The rows below fall into families. The same turns and mirrors carry the whole set onto itself and the rows of a family onto each other. For each named row, which other rows are in its family? Write them in the order they are listed.
These 32 rows form 4 families of 8 rows each.
k233: [ 1.05 -0.78 -4.63 -0.96 -2.05  1.99  1.52  0.56 -1.74 -1.94 -3.41  0.62
 -0.75 -3.14 -0.44  1.88 -2.12 -3.08 -0.43  1.38]
k860: [ 1.32 -2.08  1.74 -2.49  0.67 -0.25 -2.47 -1.19 -0.60 -0.18 -0.66  0.72
  1.25 -1.94 -0.55 -3.89 -3.57  1.84  0.74 -1.11]
k5: [ 2.39  0.23  1.26 -3.89 -1.30 -0.18  0.22 -1.67 -0.05 -0.65 -1.10 -1.54
 -0.84 -4.67 -0.48 -2.82 -0.56 -1.38  1.13 -2.21]
k410: [ 0.43  0.26 -2.33 -2.83 -0.96  0.87  0.86  3.70 -2.73 -2.45 -1.86  2.97
  0.85 -1.33 -1.30  1.92 -1.44 -2.45 -3.53 -0.46]
k449: [-1.57  0.50  1.14 -0.82  0.62  5.11 -1.58  0.05 -1.59  1.80  0.66  3.01
  0.30 -0.39  0.33 -0.23  1.14  0.13  1.07  0.15]
k185: [ 0.90 -2.19  1.47 -2.97 -0.03 -0.74 -3.47 -1.58 -0.93  0.91 -0.17  0.75
  0.30 -2.08  0.38 -2.67 -2.99  1.21  0.87 -1.40]
k546: [ 1.13 -0.19 -3.22 -2.77 -0.73  1.11  1.52  3.73 -2.32 -1.54 -2.39  1.84
  0.30 -1.38 -2.52  1.39 -0.39 -3.05 -2.64  0.37]
k477: [-0.06 -0.40 -1.89 -1.45 -0.67  2.14 -0.08  3.22 -2.31 -1.43 -1.06  3.72
  0.81  0.90 -0.70 -0.43  3.88 -1.78 -1.74 -0.78]
k147: [-0.49  0.13 -0.69 -2.65 -0.92  3.40 -0.63  2.11 -2.29 -1.13 -0.66  2.63
  1.49  0.61 -0.90 -0.37  3.52 -0.84 -1.94 -1.69]
k655: [ 2.44 -0.81  1.96 -3.77 -1.60  0.17 -0.25 -0.85 -0.47 -0.65 -1.35 -2.25
 -1.20 -5.10 -0.08 -3.14 -1.23 -0.10  1.44 -2.05]
k940: [ 0.66 -1.68  1.19 -3.16 -0.21 -1.53 -2.62 -2.08 -0.28 -0.93 -0.41  1.23
  0.58 -2.06 -0.58 -3.34 -3.85  0.68 -0.02 -0.56]
k912: [-1.75 -1.59  1.79  0.38  0.05  0.66 -1.25  0.35 -1.74  2.40 -0.17  3.17
 -0.91  0.05  0.78 -1.82 -2.24  1.79  1.02 -1.40]
k217: [ 2.95 -0.17  1.78 -3.36 -0.76  0.17  0.73 -0.89  0.13 -1.18 -1.32 -1.74
 -0.05 -4.98 -0.71 -3.15 -0.20 -0.50  0.71 -1.77]
k300: [-1.41 -1.98  1.49  1.17 -0.18  1.06 -1.46 -0.13 -2.62  1.35  0.64  3.37
 -0.92  0.25  0.67 -2.22 -2.63  1.79  0.54 -0.52]
k777: [-1.90 -1.21  1.35 -0.21  0.00  0.72 -1.56 -1.02 -2.01  2.30 -0.34  2.46
 -0.44  0.45 -0.05 -1.93 -3.52  0.99  1.61 -1.68]
k383: [ 1.74 -1.08 -3.56 -2.65 -0.42  0.69  1.90  3.80 -2.54 -1.95 -2.12  2.53
  0.98 -0.62 -1.52  1.29 -0.73 -2.15 -2.18 -0.10]
k730: [-2.35 -1.56  1.49  0.62 -0.04  0.63 -0.93 -0.59 -1.10  2.09  0.57  2.57
 -1.93 -0.32 -0.26 -2.16 -3.71  0.64  0.89 -0.44]
k729: [ 1.41 -1.26 -4.69 -1.03 -2.24  1.95  1.13  0.68 -0.84 -2.36 -3.07 -1.04
 -0.82 -2.51 -0.91  0.27 -1.98 -3.14  0.44  1.47]
k774: [ 3.68 -1.24 -2.43 -2.09 -1.97  1.79  1.62 -1.56 -2.44 -0.07 -0.79 -2.20
 -1.54 -4.24  0.08 -2.28 -0.75 -3.47  1.58  0.52]
k367: [ 3.64 -0.15 -1.88 -2.07 -1.97  0.79  0.81 -2.07 -1.83  0.00 -1.54 -2.33
 -2.54 -3.97  0.12 -2.27  0.16 -3.31  1.16  1.63]
k607: [ 0.37 -0.95 -1.44 -2.68 -0.50  3.00 -0.23  3.01 -0.91 -0.51 -1.26  2.66
  1.66  0.90 -0.05  0.16  3.94 -1.03 -2.06 -0.64]
k57: [-2.03  0.34  1.59  0.22  0.56  4.72 -1.36  0.14 -2.66  1.96 -0.18  3.37
  0.11  0.15 -0.22 -0.59  1.57  0.24  1.24 -0.27]
k675: [-0.98  0.51  1.18 -0.64  0.37  3.83 -1.71  1.09 -1.96  1.90  0.24  4.25
 -0.50 -0.41 -0.47  0.74  1.89  0.47  0.15  0.65]
k386: [ 0.14 -1.64  1.72 -3.70 -0.38 -1.04 -2.64 -1.56 -0.27 -0.32 -1.06 -0.24
  0.22 -1.66 -0.77 -3.23 -3.73  0.57  0.86 -1.89]
k461: [ 2.52 -0.17  1.77 -3.50 -0.74  0.19 -0.11 -0.27  0.25  0.41 -1.62 -2.07
 -0.68 -4.77 -0.15 -4.11 -0.80 -0.54  0.66 -1.42]
k773: [ 1.80 -0.18 -4.27 -1.11 -1.74  1.61  1.43  0.79 -1.69 -3.13 -3.17  0.12
 -2.07 -2.64 -0.31  0.71 -2.21 -2.74  0.55  1.92]
k966: [-1.23  0.53  0.85 -0.33  0.93  3.53 -1.68  1.09 -2.26  1.65 -0.44  4.60
  0.95  0.12 -0.06  0.57  1.61  0.68  0.91 -0.27]
k751: [ 0.21 -1.23 -2.99 -2.61 -1.24  1.12  0.94  3.27 -2.28 -1.84 -2.59  2.52
  1.05 -1.16 -1.94  1.59  0.05 -2.30 -3.58 -0.83]
k426: [ 3.22 -0.74 -2.54 -1.71 -2.44  1.80  2.46 -2.04 -1.51 -0.27 -1.49 -1.50
 -1.86 -4.61  0.30 -0.89 -0.53 -3.73  2.11  0.19]
k812: [ 0.30 -0.77 -0.31 -3.04 -0.24  3.31 -0.04  2.73 -1.90 -1.40 -0.39  2.87
  1.37  0.94  0.46 -1.15  3.55 -1.43 -1.90 -1.61]
k380: [ 3.44 -0.03 -1.78 -1.03 -2.07  1.98  2.39 -1.48 -1.84  0.49 -1.60 -1.53
 -1.22 -4.08  0.20 -1.52  0.06 -3.79  0.95  1.25]
k687: [ 0.99 -0.81 -4.16 -0.40 -1.57  1.91  0.54  0.46 -1.29 -2.23 -3.93  0.21
 -1.30 -2.05  0.13  1.14 -2.01 -3.44 -0.71  1.88]

Same family as k860: k300, k383, k367, k607, k675, k461, k773

